(in the rows, 128 means zero)
Each path is a new rotation, seen through one point. The rows after it are directions, each followed by how far the rotation turns it, in degrees a step (0 if it stays put).
Each turn is a multiple of 5 degrees from 10 to 175, or 0.
Each row of a path follows its step; steps can be skipped.
Path 1:
step 0: [135 127 139 134 117 133 135 126 134 124 124 125 128 136 123 123 127 132
 120 124 125 125 142 122 132 126 133 133 132 116 122 124 130 140 130 139
 129 129 113 117 127 138 137 126 129 129 126 137 123 143 124 115 132 129
 121 123 123 123 133]
step 1: [136 128 122 128 121 122 130 120 130 115 133 120 125 143 138 130 136 149
 122 132 126 124 130 132 139 125 125 138 134 115 132 128 127 133 129 134
 125 127 130 132 127 124 134 129 129 139 122 132 112 135 127 131 128 121
 124 134 139 130 122]
step 2: [132 131 111 126 115 130 131 129 134 119 135 131 134 131 135 135 131 137
 129 122 131 140 118 120 121 123 130 132 133 123 118 124 135 127 113 137
 118 133 134 123 130 131 125 128 128 131 128 135 125 133 122 126 133 115
 130 123 134 132 144]
step 3: [141 128 141 134 121 126 134 137 127 115 126 138 133 128 123 135 127 140
 124 125 135 133 128 125 123 126 135 130 122 117 129 116 129 129 124 139
 121 125 130 123 124 138 138 138 135 127 128 114 131 127 134 122 123 125
 124 121 134 118 134]
step 4: [133 133 130 128 121 117 130 116 122 123 127 127 129 137 125 131 124 139
 114 132 131 129 128 129 132 134 123 118 120 120 128 120 129 135 134 127
 115 132 132 127 140 131 141 128 126 140 131 132 119 131 141 130 120 124
 120 114 124 137 135]
step 5: [129 128 128 136 125 127 133 125 123 123 132 123 129 126 128 126 135 138
 122 118 137 133 138 129 130 130 129 131 140 123 115 125 123 142 120 119
 123 124 132 112 142 136 128 135 124 135 133 141 128 140 126 126 140 125
 124 123 130 130 132]
step 6: [139 128 127 125 127 120 131 128 127 121 137 126 121 136 129 137 138 138
 137 126 126 123 133 141 132 120 135 130 133 128 130 119 120 131 123 145
 131 124 137 124 142 129 145 130 130 131 125 125 135 135 125 127 134 120
 119 130 134 120 133]
step 7: [135 122 119 130 122 125 129 114 133 132 130 128 134 133 131 145 129 134
 120 128 138 127 121 127 132 119 130 133 123 120 124 131 135 120 132 140
 123 119 134 124 145 135 134 121 121 129 132 125 123 125 121 124 122 125
 127 122 121 125 143]
step 8: [142 130 124 125 126 123 128 129 132 125 120 129 139 131 127 121 134 128
 121 122 137 129 129 122 132 130 127 138 131 110 122 117 139 131 133 133
 126 123 121 109 132 139 135 129 125 132 127 132 134 133 136 126 130 143
 126 124 136 120 135]
step 9: [127 136 124 134 130 121 132 126 123 118 124 122 124 132 129 127 129 138
 119 131 128 115 128 135 134 124 131 122 127 111 129 123 141 131 128 136
 128 134 130 119 138 123 140 129 131 131 135 122 122 138 136 135 137 120
 130 128 147 135 126]
step 10: [134 134 106 143 122 130 131 126 123 129 130 126 124 121 126 137 132 137
 121 124 132 119 131 112 119 128 131 127 132 124 132 124 124 133 122 134
 121 121 139 122 132 127 128 127 117 126 127 128 126 140 122 125 130 121
 125 120 133 136 138]
Speeds:
[128 127 127 127 127 130 127 127 128 130 127 126 131 128 130 129 129 127
 128 132 130 128 127 128 126 128 126 129 129 128 127 130 127 130 131 127
 127 129 130 129 127 132 126 129 125 130 126 126 130 130 129 129 132 126
 129 127 127 130 131]  130
[129 126 129 128 131 127 125 130 129 127 128 129 127 129 128 128 128 129
 128 127 130 131 130 125 124 129 128 127 131 127 127 127 125 127 131 129
 132 127 128 128 126 129 130 131 129 126 127 128 126 131 127 130 128 131
 128 128 128 125 126]  140
